128 stands for zero in the data rows.
Here is a table of points, one per row:
 93 148 188  89 130  81 144 188 164 163 146 115 197 177 150 127 110 141 128 161 152 137 114  79 190 177 118 100 152 155 126  86 126 150 151 116 101 113 106 161 145  81 126 129  84 121 111 132
157  68 133 157 141 143  82 106 131 116 138 123 143 121 156 123 181 150 149 170 138 132  76 113 171 116  97 128 119 112 174 190 147  80 117 180 146 130  86 110 176  86 189  84 181 107 126  76
 85 120 141 147 174 105 124 181 104 133 111  75 170 102 169  96 116 103 113 119 103 113  81 118 147 156 139 222 116 146  83 137 140 183  90 116 180 104 153 151 144 196 160 151 158 134 103 108
189 116 165 164 128 187 157  61  62 127  98 140 100 130 133 119 143 111 135  82 117 170 115 100 144 140 152 116  91  96 145 103 124 136 166  77 139  66  77 132  95 124 101 153 182 166 116 139
144 111 121 230 115  78  92 146 149 121 119  89 129  91 119 140 113 113  96 131 119 163 192 108 178 118 116  79 104 134 182 140 143 119  99 127 142 151 156 167 122 106 112 182  84 188 126 114
142 138  77  24 150 169 112 141 147 163  83 168 132 113 110  95 127 172  81  80 168 152 106 126 166 112 119 160 173 149  95 160 116 178 169 153 168 144 107 127 130  87 106 119 105 181 128 115
103 176 165 113 198 163 128 103 122  95 184 119 126 147  96 136 174 147 120 136 112 115 103 123 133 109 132 119  63 116 139 134 167 154 162 129  97 127 122  70 113 191 133  84  89 117 143 100
196 116 121 119  89 133  98 123  86  61 122  90 152 140 142  90  59 166 118 148 175  69 133 113  72 142 100 160 135 118  94 187 155 126  97 102  67 156  87 108 143 118 148  94 134 117  97 100
127 146 131 161  82 119 110 114 149 128 176 141  54 151 146 136 161 162 129 167  59 134 117  91 124  99 157  82 144 162  10 147 146 127 148  82  94  89 124 133 171 119 157 160 142 112 116 108
136 157  89 146 142  94 100 162 126 159 166 157 127 130  82 219  87 115  81 160 178 157 127 149 120 157 113 111 134  81  61 118 145 134 116 150 105 105 198 127 114 170  74  87 137 132  98 134
122 114 118 109 162  77 165 124  62 173 135 130 102 176 177 119 162 160 174 106 162  94 127 154 106  82  89 206 161 121 127 142 123  79 135 137  79 114 114 130 138 124 134 128 102 175 131 124
108 148  92 101 117  93  66 151 156 112 149 112 113 130 162 112 132  87 140 121 175  69 122 169 124  67 140 137 105 157 139 111  84 100 167  70 128  95 122 133 182 159 143 127 175 126  44 129
 57 123 149 139  79 161 133 125  68 135 166 125 166 148 129 103 118 193 100 126 128 177 153 128 147 124 124 138 126 124 137 123  98  66 121 159 130  62 172 148 117 145 121  92 156  85 135 151
110 188 114 134  78 190 139 159 129 139  95 106  80 130  59 118 143  96 107 108 136  50 171 161 175 121  63 156 134 123  81 114 133 113 119 165 114 120 143 128 152 124 147 133  93  81 175  81
153 187 168 169 130 103 100 105 121 134 152 158 146  98  88 128 151 101 143 115 126 191 147 147 105 158  75 202 153 130 121 168  87 185 148 124 141 128 146  69 152 113 112 126 104 157 173 153
136 167 115 153 169  82 137 124 133 119 112 137 123 141 141 152 171  95  66 118  99 179 124 144 104 217 139 146 160 144 137  35 134 107  63 110 123 162 129 139 163 138  96 115  90 132 135 148
151  86 129 116 157 139  84 245 141 177 188 170 118 118  85 138 109 161 110 154 151 140 186 148  93 158 137 111 141 143 144 130 145 178  74 134 143 136  75 132 163 121 119  87 115 146 143  98
186 175 162 161 167 138  81 111 135  93 161 196 171 111 106 100  88 164 131 157 190  88 109 117 102 133 155 133  69 157  93 175  96 130  84 194 112 157 155 161 121 112 136 156 163 152 188  69
177  69 153 139 154 104 120 111  98 111 135 114 140  67 128 134  94 140 107 145  91  77 120 134  99  76 152 170 101 134 141  60 122 141 114 142 101  87 130 105 163  63 129 125 135 134 147 151
119 165 179  98 137 164  82 127 117 136 172 146 158 187 183 148 127 139 121  85 123 117 112 122  86  86 112 110 135 111 187 130 129 156  97 177 162 137 138 124  38 113 102 133 130 125  80  61
126 127 138 149 168 140 141 165 166 115  98 147 126 128 140 112 127 115 144  99  90 135 106 124  89 126 166 149 122 100 151 137  94 123 154 144 185 180 191  86 115 133 106  46 155 133 127 194
116 193  79 131 118  91 136 168 145 124 101 127 109 170  92  72  99 107 142 101  79 106 132 124 142 107 148  52  75 192 125 142 176 105 128 108 152 174 121 153 183 135  85 139  97 129  91 116
163 129 164 107  67 121 141 201 106 112 117 108  73 189 128 123 151 139  72 136 131 179 148  99 191  82 142 166 165 148 138 119  82  87 170  68 128 159 183 143 117 137 186 126 117 120 139 110
158 180  71 205 146 194 147  83  97 162 105 134 166 158 171 166 104 155 180 124 140 145 131 127 154 158 135  95 160 109 137 151  64 210  92 103 116 118 101 149 117 143 136 178 106 108  98 177
 83 127  91 170 152 113 215 126 153 158 100 105 151 142 104 181 108 141 105  69  88 124  81  88  74 102 178 118  76 100 122 169 152 116 100 153 123 151  77 128 145  57  87 105 106 102 173 104
102  59 117 118 136 150 123 131 109 100 120  94 113 117 172 117 117 100 164 122  90 204 173 208 157 120 137  96  83 119  82 121  78 126 159 154  83 131 137 134 159  91 123 151 100 101 133  93
145 122 118 124  72  78 119 119 112 128 112 102 140 134  63 162  94 138 181 120  78 106 171 121 124 182 154 132 103 134 112  94 126 133 201 168 126 105 163 156  96 105 161 129  52 149  53 116
 97 102 164 130 142 109 122 161  64 169 122 172 136  86 134 155 159 123  61  82 164 128 144 130 103 151 127 102 129 187 108 122 130 105 176 122 158 142 112 151 138 109 198 145 137 150 141 184
154 149 161 112 105  66 192 109 138 155 105  58  69 129 140 156 176  82 104 129 139 121 185 140 119 159 166 109 135 105 199 168 118 182 105 113 170 120 130 211 143 116 147  91 133 149 127 102
132 128 138  88  95 150 149 125 104 161 167 187 132 109 164 168 152 154 177  74 158 152 145 101 119 154  92 135 103  62 102 121 191 125  99  64 153 176 141 151 115 107  87 154 111 104  80 100
128 100 144 133  96 124 113 113 147  57 129 119  62 129  78 128  61 156 119 110 122 101  83 190 182 184 180 166  94 109 189 132 165  90  96 135 128 133 124 142 121 133 184 100 147 188 140 160
160  76  80  51 102 131 162 127 121 133 189  71 190 124 110 141 122  87 180  50  91 123 107 104 140 134 145 104 120 156 139 163 109 134 133  84  91 127 171 148 114 127 105 142 136 107 132 125
118 161 147  92 134 143 151 118  82 157 175 128 110  97 188  72 105 133 129 183 141 163 159  75 131 103  71 143 125  80 120  90 146 151 127 119 124 163 140 157 109 153 162  84 173 142 140 155
111 156  83 137 165 151 151 190 114 124 102 135 109 139 131 181 216 112 123 127  94  43 120  93 165 164 164 153 120 124 138 118 138 168 149 120  98 111 142 113  78 102 121 143 165 166 145 153
110 126  66 138 150  82 143  95 158 102 139 126  69  83 156  79 184 152 104 141 165 129 127 138 136 109 120  98 111 173 111  85 113 150  61 120 160  51 163  82   3 154 121 147  96  67 143 138
109  73 153  95 154  88 127  88 145 144  92 163  87 180 101 123  92 118 177 121 124 126 143 154 130 151  68  96 181 149 188 134 181 191 142 124 111 109 186 153 120 118 178  83 137 111 133  81
131  86 169 133 111 145 131 107 155 103  82 160  75 137  88 122 174 145 121 106 116  81  68  98 139 119 100 133 104  59 149 143  12 166 104 106 120 150 130 135 169 146 101 122  81  92 109 169
144 124  92 115 177  88 150 137 170 135  95 148 175 124 138 110 145  82 109 153  88 111 146 135 130  65  92  99 106  95 112 109 115 105 120  87 105 173  72 100  67 142 156 114 181 184 114 149
117 135 161  90 117 138 119  95 122 122  87 136 173 126 174 169 152 154 136  90  86 169 116 128 131  68 148 129 170 161 130  97 168 123 119 143 149 115  87 139 147 238  95  78  95 117 112 132
141 127 207 134 181 137 159 135 106 146 108 100  84  79  86 147 127 131 147 149 146 119 171 187 126 107 124 129 148 183 121 120 165  77 125 134 132 190 142 149 110 168  70 168 172 106 100 139
 46 159  83 140 125 109  94 118  97 132 179 156 124  70 107 155  89 109 181  74 139 154 116 137 116 128  96  76 219 140 137 101  86 115 122 157 173 145  41 139 126 112 183 163 133  76 122 148
168 145 131 148 127 122 122  94 141 109 164 109 123  80 126 137 106 177 121 136 111 131 144 108 156 159  96 129 136 126 144 145 159 136 161 160 167  90 181 173 129  88  97 166 149 114 114 191
116 167 138 138 138 134 155 111 154 136 118 134 118 109 169 153  90 174 102 115 129  82 178 114 152 173  97 110 106 163 125 134 121  60 142 134 160 118 143  73 145 110 111 143 100  90 177  91
109 152 131  71 139 101 186  99 123  96 106 143 157  87  86 154  97 149 117 202 129 151  86 132 137 169 159 131 162 188 157 130  97 127  65  97 120  95 142  72 155 109 127 143 142 135 125 134
117 132 106 135 100 146 140 132  93 140 143 154 159  78 128 105  95 139  83 121 133 142 134 115  63 126 171  93 140  56 155 122 126 112 167 121 180  81 141  64 137 139 102 163 116 143 156 126
139 100 162  87 136 149 136 117 147  98 103  87 132 145 179 171 103  94 117 148 112 115 120 185 111 142 105  53 183 121  86 138 104 163 157  95 132  75 159 103  90  75 132 159 149 204 181 200
190 132 104 112 156 154 170 105 121 135 130 157 104 103 125  62 111 139 138 167 113 142 109 137  84 136 128  89 138  76 140  92 113  85 138 173 143 126 146 149 148 147 151 190 129 168 170  59
 96 136 118 136 134 150 113 133 174 131  91 150 151  74 140  97 146 161  58 166 136 150  77 219  91 142 139 139 126 150 210 139 147 133 130  88  80 138 136 148 133  90 148 138 137  90 117 136
 71  74  53  58 121 115  72  90 134 109 116 118 109 140 129 123  87  90 143 194 161 115 161  49  99 127 148 165  86 138 148 144 108  73 140 127 121 103 105 133  99 146  71 101 136 110 161 118
122 113 141 149 147 157 141  52 147 183 171 167 186 123 121  94 127  72 133 119 124  81 117 131 158 113 205 138 170 153  77 152 167 120 123 102 171 135 130 156  90  90 149 120  99 102 164 136
129  92 149 141  96 134 124 150 176 120  83 104 173 139  76  79 152 179 123 119 155 117 137 113 147 123 147 117 147  77 127 165 138 127 119 109  65 102 152  90 157 193 172 166 171 113  97 145
 74 132 135  99 103 152 130 118 147 183  83  80 131 104 149 100 184  50 133 153 132 156  97 135 138 139 182  91 136  94 106 145  96 114 144 104 129 131 157  49 150  91 112  74  94 111 109 140
147  80  95 141  99 129 186 164 101  59 130 152 169 172 115 103 139 122 118 148 113 143 126 159 123 126  67 137 107 122 145 176 137 117 104 166 142 112 103 123 153 160 171 109 169  83  90 151
130 148 160 157  76 101  69 170  63  86  91 122  98 178  89  69 149 140 188 109 115 119 117 120 102 119 112 151 111  65 141 141 211 130 108  95 165 129 100 157 103 100 131  94 132 107 182 164
160  89 108 141  50 130 107  95 171 181 103 121 122 139 141 166 103  94 116 174 118 144  82 156 106  54 107 134  84 147 136  58 139 134 115 162 139 157 148  99 171 154 121 186 155 130 156 138
150 124 126 154 119 156  78 140 157 152 120  79 160 119 120 143 100 117 161 108 199 150  90  97 174 135 124  89 126 144 102  85 102 120 154 119 112  89  78 116 129 161 122  41 170 121 116 101
 89  83  69 164 107 110 144  91 102 121 137  84 138 162 124  90 133 160 119 113 148  83  97 142 133 139 133 140 146 140 144 124 122 188 167 136 168 185 137 117 164 142  41 138 169 139 125 143
145 111 115 146 164 211 118  90 163  96 149 135 147 187  96 156 142 132 147  88 142 175 146  89  60 129 126 145 127 153 121 147 160 109 104 150 124 159 110 141 129 115 152 123 102 154  67 147
153 132 137 132 133 138  91 144 129 119 119 121 140 109 162 126 160 112 130 115  62 122 125  70  71 140  65 133 126 119 107 141 136 132 130 186  27 131 119 105  79 149 135 156 139 148 205 133
122 175 136  86 144  88  69 121 171 140 130 104 131 178  96 130 153 133 112 156 125 132 189 186 118 111 201 174  87 124 114  88 104  92 119 131 161 195  67  96 117 145 144 161 125  80 114 124
 87 136 163 152 109 148 187 128 159  72 144 124 123 135 139 151 137 103 201 163 133 137 192 133 167  84 104 149 151 127 122  87 162 140 114 126 122 137 139 172 155 175 125 117  94 174 155 156
134 130 158 112 128 137 129 132 101 176 165 181  62 133 167 107 110  92 122 147 189 149 111  80 175 133 150 150 141 121 118 168 162 139 115 194  43 110 100 113  86 119 131 181 104  79  66 119
135 119  92 143 126 133 157 168 179  86 135 149 110 115 164 175 117  86 177 154 118  89 119 151 113 126 116 144 162 161 113 117  86  91 229 117 132 159  79 141 110 149  80 121  95 179 151  74
Along one direction, these points spread out more than along any other. Take the direction at right angles to it along which they spread out most. Go by this last direction. Where along it does each point below lie, from 0 to 99? 50 is the average, and the first point above lies past it. One standard deviation of the points above along it is 16.
142 138  77  24 150 169 112 141 147 163  83 168 132 113 110  95 127 172  81  80 168 152 106 126 166 112 119 160 173 149  95 160 116 178 169 153 168 144 107 127 130  87 106 119 105 181 128 115 --> 66
122 114 118 109 162  77 165 124  62 173 135 130 102 176 177 119 162 160 174 106 162  94 127 154 106  82  89 206 161 121 127 142 123  79 135 137  79 114 114 130 138 124 134 128 102 175 131 124 --> 47
122 175 136  86 144  88  69 121 171 140 130 104 131 178  96 130 153 133 112 156 125 132 189 186 118 111 201 174  87 124 114  88 104  92 119 131 161 195  67  96 117 145 144 161 125  80 114 124 --> 26
108 148  92 101 117  93  66 151 156 112 149 112 113 130 162 112 132  87 140 121 175  69 122 169 124  67 140 137 105 157 139 111  84 100 167  70 128  95 122 133 182 159 143 127 175 126  44 129 --> 15
110 126  66 138 150  82 143  95 158 102 139 126  69  83 156  79 184 152 104 141 165 129 127 138 136 109 120  98 111 173 111  85 113 150  61 120 160  51 163  82   3 154 121 147  96  67 143 138 --> 62
153 187 168 169 130 103 100 105 121 134 152 158 146  98  88 128 151 101 143 115 126 191 147 147 105 158  75 202 153 130 121 168  87 185 148 124 141 128 146  69 152 113 112 126 104 157 173 153 --> 72
150 124 126 154 119 156  78 140 157 152 120  79 160 119 120 143 100 117 161 108 199 150  90  97 174 135 124  89 126 144 102  85 102 120 154 119 112  89  78 116 129 161 122  41 170 121 116 101 --> 46
127 146 131 161  82 119 110 114 149 128 176 141  54 151 146 136 161 162 129 167  59 134 117  91 124  99 157  82 144 162  10 147 146 127 148  82  94  89 124 133 171 119 157 160 142 112 116 108 --> 47
186 175 162 161 167 138  81 111 135  93 161 196 171 111 106 100  88 164 131 157 190  88 109 117 102 133 155 133  69 157  93 175  96 130  84 194 112 157 155 161 121 112 136 156 163 152 188  69 --> 64
160  89 108 141  50 130 107  95 171 181 103 121 122 139 141 166 103  94 116 174 118 144  82 156 106  54 107 134  84 147 136  58 139 134 115 162 139 157 148  99 171 154 121 186 155 130 156 138 --> 36
141 127 207 134 181 137 159 135 106 146 108 100  84  79  86 147 127 131 147 149 146 119 171 187 126 107 124 129 148 183 121 120 165  77 125 134 132 190 142 149 110 168  70 168 172 106 100 139 --> 45
131  86 169 133 111 145 131 107 155 103  82 160  75 137  88 122 174 145 121 106 116  81  68  98 139 119 100 133 104  59 149 143  12 166 104 106 120 150 130 135 169 146 101 122  81  92 109 169 --> 36
 46 159  83 140 125 109  94 118  97 132 179 156 124  70 107 155  89 109 181  74 139 154 116 137 116 128  96  76 219 140 137 101  86 115 122 157 173 145  41 139 126 112 183 163 133  76 122 148 --> 76
139 100 162  87 136 149 136 117 147  98 103  87 132 145 179 171 103  94 117 148 112 115 120 185 111 142 105  53 183 121  86 138 104 163 157  95 132  75 159 103  90  75 132 159 149 204 181 200 --> 67
117 135 161  90 117 138 119  95 122 122  87 136 173 126 174 169 152 154 136  90  86 169 116 128 131  68 148 129 170 161 130  97 168 123 119 143 149 115  87 139 147 238  95  78  95 117 112 132 --> 51
154 149 161 112 105  66 192 109 138 155 105  58  69 129 140 156 176  82 104 129 139 121 185 140 119 159 166 109 135 105 199 168 118 182 105 113 170 120 130 211 143 116 147  91 133 149 127 102 --> 40
